In the data rows, the value 128 means zero.
Here are some points, one per row:
[ 82 141 102  95 106  81 157 100 111 169  28 111 133 160 159  59 166  80
 126  95  89 153 132 131 116 125  83 167 146 133  91 102]
[169 133 152  84  98 170 127 169 129 176 133  81  56 154  95 189  82 128
  85 160  94  94 123 162 104 132  85 121  99 124  87 113]
[101 117 140 104  89 164 119 103 129 175  99 120 136  99 171  81  85  97
 120 167 172 137 138 120 152 133  73 138  61  83  92 131]
[169  75 133 167 161 164 123 159 130 170 148 151 126  99 100 136 162 106
 136  93 160 116 100 130 138 185 157 104 120 124  97 133]
[ 87 120 141 161 167 160 154  77 106 169 150  70  54 144  92  98 168  68
  98  91 154 146 144  93 147 121 166 102 139 141  99 175]
[163 101 156 102  99  91  90  90 143 104 120 153  21 155 158 157  82 123
  90  96  96 110 120 167 138 106  92 149 172  97  90 129]
[155 105 139 160 162  89 168 169 120  97 141 125 130 119 100 123 154 137
  74  98 156  44 127 116  69 129  94 168  95 132  91  55]
[170 186  97 101 102 177 159 105 113 169 151 139 189 109 165 144  86 121
 139 170  92 116 201 151 161 144 162 155 122 127  87 117]
[ 91 115  66 167 160  91 136 170 183  81 105 127 144 136 103 118 174 182
 140 178 161 159 155 103 132 132 166 151 155 165  98 131]
[ 80 123 165 171 171  86 130  86 128 108 226  97 147 154 182 169  98 117
 138 169  91 133 148  99 156 143  93 139 158 179 163 133]
[179 110 103  91  94 174 116 181 124 175 120 139 152 154  84  76  73 153
 174  83  86 144 164 149 102 162 160 179  63 102 101 130]
[161 131 134  98 106  87 114 177  97 177 148 154  49 154 171 105 160 123
 157  97  92 121 149 152 105 124  86 131  99 195  98 158]
[ 93 113 163 167  83 172 110  95 125 177 114 120 152 100  95 140 163 241
 111 167 171 164 134 130 133  94  88 194 147 147 177 134]
[ 84 139  61 168 178 101  55  91 144 175 160 117 135 137 163 109  86 142
 121  88 151 153 126 125 103  85 148 102 151  92  89 106]
[ 87  96 148  98  76  92 127  88 139 171 135 151 103 150 100 143  93  95
 171 171 181  91 143 111 155 201 101 111 153 104 184 142]
[157 112 125  80 167 165 133  77  66  88 105 128 118 192  86 166 168 130
 114 169  94 128 113 140 125 152 194 147 119 155 182 146]
[ 82  98 114  85 170 160 140 158  90 104  92 148 123 118  90 186 106 105
 107 162  87 152 134 118  95 138 101 115 121 112 164 187]
[171 111 158 169 150 159 136 160  98  90 122 103  74 156 111 122  91 135
 133 173 165 129 142 146 111 126  92  80 137 169  86 119]
[165 163 131 165 170 165 103 173 128 104 140 149 118  92 176 147  87  95
 128 167  88 116 142  56 108 112 167 119 145 158 165  65]
[ 89 167  87 173 107 170  88 100 129 172 165  83 153 117  92  78 162 155
 126 167  86 119 133 129 141 110  68 131 151 118  81 143]
[ 83 145  83 176  90  86 148 176 139  96 100  68 102 121 184 119 166 129
 122 104 173 155 103 101 139  93  83 169 158 156  95  71]
[ 88 151 123  88 164 101 157 100 123 169 144 132 120 120 173  95  92 127
 163 166 168 105 199 165  81 149 170 120 143 107 183  85]
[ 86 147 124  90  88 164 107  79  95 172 151 153  84 105  85 130 168  96
 124  90 171 118 135 145 113 151 100  66 116 140 187 152]
[165 132 145  91 102 171 112 104 137 103 144 133 122 160 148  42 162 128
 156  94 100 108 150 154 193 116  97 158  72 141 161 112]
[167 128  94  86 164 170 116  91  96 100 127 163 138 113  96 128  94 140
 156 164 179 131   0 109 168 163  95 175 148 136 179 111]
[162 125 178 105 174  91 143 177 134 161 102 116 160 114 168  55 158 156
 129 101 161 159 154 128 146 116 153 105  95  67  99 184]
[ 90 111 138 183  76  76 127 167  57  90 136 181 128 148 117 128 101 115
 169 182 178 116 149 129 132 188  88 134 119 156  94 119]
[ 86  83 179  92 176  87 146 162 130 173  98 116 145  92  96 114  86 109
 130 156  72 127  67 103 114 123 155 144 174 149 100 160]
[162 131 116 167 167 161 113 159 111 100 148 120 136 140  95  95  88 130
 139 159  82 111  17 128 169 121 172 136 145 164 169 151]
[172 132  80 170  97  93  97 179 107 113 115  28 140  85  86 171  80 142
 150  82  78 129 158 127 144  91  90  52 117 130 160 122]
[160 136 155 181  82  86 130  97 145 186 118 133 147 147 185 157 163 141
 114 190 105  33 103 132  63  94 104 126 148 126 182 151]
[ 98 104 121 168 177 163 144 100 121 164  79  97 136 117  90  98  88 134
 144 158  73 110 146 111 172 134 156 106  56  87  88 125]
[ 88 129 145 178  90 153 141  98 120  91  93 130 134 122 165 115 160 152
 149 103 105 126 147 111 172 143  88 111  62  67 166 136]
[ 96  95 158  87 168 162 173 178 144 102 131 135 147 100 174 113  98 146
 206  91 168 130 149 197 149 162  87  87 169 138 167 133]
[168 148 153 163 172 181 117  91 132 102 137  91 165 161 173 136  78 126
 118  98 173 114 152  70  88 142  84 175 123 181  75 143]
[171 127  97 164 154  92  95 153 119 171 158 153 129 129 112 151  83  81
 125 168 164 141 112 141 131 136 159 160 172 162 101 172]
[157 147 127  75 200 102 101 102 199 185 125 146 145 108  73 110 148 178
 145  79  60 121 139 138 163 123  70 147 166 133  86  94]
[ 88 117 169 180  82 155 137 166 135  98 130 137 135 145 179 111  95 112
 123 102 102 118 121 135 144 167 176  72 122 199 177 119]
[153 134 139 106  86  94 130  84 109  88 197 134 161 155 170 165 172 128
 122 101 183 147 115  87 141 120 176 109 175 146 103 143]
[161 110 149  95  98  87 172 172 128  90 160 133 108 134 168 127 162  85
 117 106  99 140  96 130 126 149 165 185 133 115 100 175]
[ 91 178 152  76 173 174 145 175 123 171 127 152 176 165  94 148 168 142
 166 168 155  94 180 106 158 116 155 181 174  71  95  57]
[176 116  67  97  97 182 141  92 144  98 114 102 119  50 170 149  81 135
 134 176 174 110 136 116 152  96 162 143 136 134 102 110]
[ 95 151  95  82  84 173 137 170 172 104 132  81 137 104  87 104  91 107
 165 168 167 125 119 101 100  78  93 162 151 104 170 134]
[ 91  84 124  97  96 163 132 160 119 164 156 149 133 175  89 122 176  81
 131 169  96 138 136 141 105 118 172  89 114 163 105 117]
[167 152 127 175 155 160 105 104 128 163  29 143 157 139 174 148 161  98
 108 100 164 156 126 179 159 126 168 143  92 122 174 133]
[158 169 173 168  88  87  98  89 172 177 152 138 142 141  95 136 159 106
 131 171  88  99 171 146  65 126 179 164 128 123 185 107]
[ 90 102 124 165 160  79 205 171 150 183 139 159 125 200 101 142  86 103
 165  87 152 120 119 147 177 112  86 129 113 160 164  90]
[ 91 168 110  86 188 100 143 101 124 185 159 128 123 143 160 135  89 235
 116 159  76 167 149 109 123  59  86 127 105 143 165 123]
[160 113 125 161 173 166 147  88 120  93 140 103  98 118 178 159 161 125
 171 101 159 100 110 135  23 158  95 152 144 104  88 136]
[ 87 127 106  94 107 175 147 172 100 183 146 114 177 124 174 205 166 114
 145  92  94 159 121  96  77 130  84 120 176 156  98 150]
[ 88 164 131  96  88 166 134 178 143  98 139 146 144 150 104 138 174 114
 179 168 104 112  23 144 134 105  94  68 119  97  94 106]
[170 169  92 157 166 172 112 167 143 103 152  97 141 104 100 136 165 144
 107 169 162 143 141 126 176  75  86 128 124 118 158 159]
[ 91  87 119 163  82 162 158 158 128 158 126 165  65  95  97 178 172 161
 116  98 174 101 152 121 116 148 170  67 135  93 111 136]
[ 90 136 161  97 170  84 146  92 114  83  97 118 120 115  93 159  91  96
 172 160 155 129 131 212 187 106  89 148 132  83  87 140]
[ 92 144 141 169  97 174 114  98  90 168 150 120 151  49 167 142 159 132
 136  96 164 117 143 137 161  49 157 188 130 132 103 136]
[ 89 101 127 170 161 157 126  88 147  83  67 114 109 202 169  92  89 127
 139  99 165 155 134 109 137 132 175 170 103  76 170 104]
[158 134 101  86  99 108  64  87 151  87 109  91 127 149  74 124 162 148
 142  90 168 118 152 118 175 112 167 131 140 181  98 120]
[164 152 128 175  91 160 242  94 136  97 119 166 167 142  85 143 161 124
 114  91  95 123 150 169 169 140  98  79 167 115  83 140]
[174  91 139 181  82 163 135  96  78 173 128 151 113 140 171 108  79 125
 129 178  97 121 150 157 116 162 170 137 166 146 101 135]
[164 118 136 103  92  90 140  97 109  84 102 131 134 130  78  94  81 129
 123  82 159 151 149 128 154  95 169 125  71  73  98 131]
[156 147 109 168 167  79 115 167 125 108 124 154 143 111 179 149 160 135
  72  99  90  79 109 166  79 143  98 107 150 121 168 154]
[162 174 162  95 177 161 123 103 136  99  83 109 116 109 158  49 164 130
 130 165  93 166 116 140 113 141  94  89 102 107 163  89]
[167 126  64 100 115  96 146 101 157  95 175 136 113  58 152 117 153 140
 174  89  84 137 150 115 115 108 162 160 133 102 100 123]
[160 158 183  93 111 175  57 173 141 101 102 118 128  72 160 151 153 128
 121  91  90 125 146  51 153 161 155 120 172 126  96  96]
[ 80 148 141 157 157  87 139 157 110  91 131 125 159 128  95 113  95 131
  98 100 156  20 145 127  69  90 181 100  91 166 173 123]
[ 84 118 110 168 102  87  56 164 136  97 145 117 144 100  83 130  88 125
 157  86  79 144 160 117 103 112 172 163 173  72 176 140]
[158   0 161  99 158 162 110 167 154 101 142 135 142 157 177 150 171  76
  96 169 103 147 128 136 166 121  97 103 109 141 164 110]
[169 135 123  96  80 171 140 167  86 108 157 170  88 170 173  69  91 139
 130 101 183 143 134 119  98 113  99  98 160 139 174 166]
[168 128 165 102  82  94 146 165 163  92 159 139 123 125  99 132  88 141
  98 175 176 133  90 104 129 126  91 120 141 127  91 201]
[167 149 134 178  94  94  76 173 130 101 129 106 148 162 105 145 155 142
 149 169  93 120 166  46 161 141  83 168 119 130  85 166]
[167 141 128 173 156  89 138 106 118  90 125 160 126 109  95  91 168 141
 144 176 165 203 126 119  75 132  97 114  77  68 161  69]
[ 95 118 143 106  91  96 116  85 116 174 143 111 123  88 163 125  88 124
 152  93 171  89  14 122 156 163 157  89 134 126 110 115]
[ 80 131 143  83 103 167 172  85 135  84 106 118 145 158  80 126  91 133
 133  81  86 107 116 146  60 130 185 109 136 177 105 122]
[160 114 139 178  95 162 114 107 103 109 107 132 149 137 170 137 158 114
 162 100  98 143 158 152 148  98  92 139 145  74 166  39]
[ 81 133 144  93 175  72 166 168  67 165 135 159  45  66 178 155 168 122
  82 169  84 120 136 138 149 153 163 156  99 159  97 133]
[ 87 158 118 167  90 154 168 170 122  86 131 116 157 160  86 117  83 131
  54  88  86 146 126 218 122 169 109 199 113 105 161  93]
[164 143  89 153 173 177 114 177 154 181 152  67 116  98  90 127 158 157
 132  90 149 146 126 135 126 114 159 153 119 138 174 109]
[175 140 144 176 153  85 120 164 112 165 133 120 106 165 111 139  91 119
 100 168 161 133 100 125 121 168 157  99 147  75 101 168]
[ 86 142 152 115  94  80 154  97 116  72 141 111 150 103 161 105  98 122
 116 169  88 175 100 186 146 150 173 121  95  80 101 130]
[161 125 119  81 165 100 143  85 122 105 134 154 142  78  87 114  87 101
   1 166 163  89 166 117 127  99 100 131 128 165 162 116]
[147 101 123  83 106 104 117  90 106 114 164 137 138  97  87 134 153 140
  72  91  99 136 129  19 110 155  96 158 134 122 174  82]
[ 92 144 118  87  98 176  89 173 202  93 129 137 141 100 162 152  85 158
  92  85 163 169 116 172 117  99 157 180 106 160  96 123]
[151 100  95  87 176 103 117  86 133 100 111 121 172 162 172 134 155 137
 126 100 165   0 141 134  52 117  92 138 117 121  87 182]
[173 118 114 110  86  82 152 188 114 175  18 153 136 114 168  64  87 142
 140 167  95 149 127 124 150  95 162  99 137 110 175 137]
[104 148  89 173 173 170 115  96 230 170 134 118 147  87 175 138  86 130
 109 164 153 161 127 112 109 130 156 104 102 145  93 122]
[ 80 177 125  84  90  99  72 171 149  89 120 124 146 120  88 132 171 126
 161 171 172 126 135 101  98  97 164 118 117 147  99 112]
[161 131  58 110  89  98 149  95 194  96 128 118 113 131 166 155 168 158
 150 177 102 108 151 114 183  94 179 125 114 146 181 139]
[159 120 157  80 174  99 109  85 113 110 151 108 133  83  87 175  90 130
 160  84 165 148 157 136  91 137  99  89 196 195 173 138]
[ 86 151 114  95 173  79 100 186 109  94  97 124 155 103 166  96 168 116
 145  94 165 137 148 171 167 174  82 122  65 106 167 151]
[ 80 139 166 160 165 156 107 149  93  85 128 200  74 146 101 152 168 121
 122  94 163 136 137 142 107 105 180 159 119 130 103 167]
Along one direction, these points spread out more than along any other. Take the direction at right angles to it along which they spread out most. Go by this last direction. How far along it is each point below, from 0 to 99? The average is 50, and the first point in the table lies past the average. One standard deviation of the points above along it is 16.
[ 80 156 107  89 164 159 124  88 136  91 119 113  68 183 170 141 179 122
  75 175 101 128 135 141 127 171 106 109 155 129 168 185] ~ 57
[ 86 124  97 182  99  87  92  99 179  93 112 128 138  46  91 115 166 143
 138 169  87 145 134 143 119 148  85 148 107 193  92 101] ~ 33
[165 130 122 168 180  79 139  98 142 111 132 161 121 139  92 166  83  80
 248  77  88 188 101 108 149 109  86 136 104 113 164 145] ~ 57
[ 82  25 122  97 179 155  93 161 108  97 181 130 156 151 165 102 174 120
 110 166  90 140  76 150 139 115 159  78 152  88  98 116] ~ 61
[170 106 167 104  83  88 153 101 118 163  98  86 128 144  93 127 173 133
 203 174 172 184 105 171  98 136 165 105 117 155 113  98] ~ 63
[161 117 150 180 157  82 185  84 122 164 124 136 156 134  99 112 165 143
  90  88 158 162  92 194 177 135 166 106 155 129 102 111] ~ 61
[ 96 144 115  93  93  97 124 175 165 180 139  75 137 152 170 184  80 176
 104  93 166 142 119  96 147 126 160 166 101 104 187 120] ~ 43
[158 158 158 156 157 166 177 163 132  95 142 116  63 114  92 116 164 135
 131  94  87  78 133 115 119 146 189 133 170 107 176 173] ~ 49
[ 87 103 120 173  88 154 122  81 121  96 130 150  74 143  91 111  85 140
  97 167  89 115 138 141  93 130  99 105 155 112  92 160] ~ 57
[ 84  80 156 160  93 164 141  83 146 179 128 159 129  89  89 120 160  84
 138  88  96 121  71  99 112 123  93 161 107 146 186 201] ~ 57
[159 136 103 105 102  87 117  95 115 176 143 121 127 165 164 163 162 143
 176  93  98 142  30 100 132 143 161 115 104 161 113 139] ~ 47
[ 91 151 142 165 169 165 120 161 115 179 108 205 101 171 109 126  90 119
 103  88 160 116 110  94 145 142  94  99 129 142  90 118] ~ 60
[164 127 148 109  99 156 168  89 133 101 125 201 167 154 155 152  87 117
  93  92  96 178 114 122  97 132  96  55 105 136  89 117] ~ 65
[164 138 130  96 168 103 120 105 134 162 105 128 152 153  85 131 161 115
 136 170 161 160 156 130 128 130 157 116  69  93 100  88] ~ 53
[160 121 104  90  79  91 122 163 134 181 145 106 145 152  92 118 160  91
   0  99 165 133 157 131 127 147  98 118 165 113 180 112] ~ 47
[ 74 161 130  98 116  90  74  86 118  91 130 121 139 127 142 146  81 164
  89  85  81 116 147  65 157 124 167  97 134 120  98 102] ~ 39
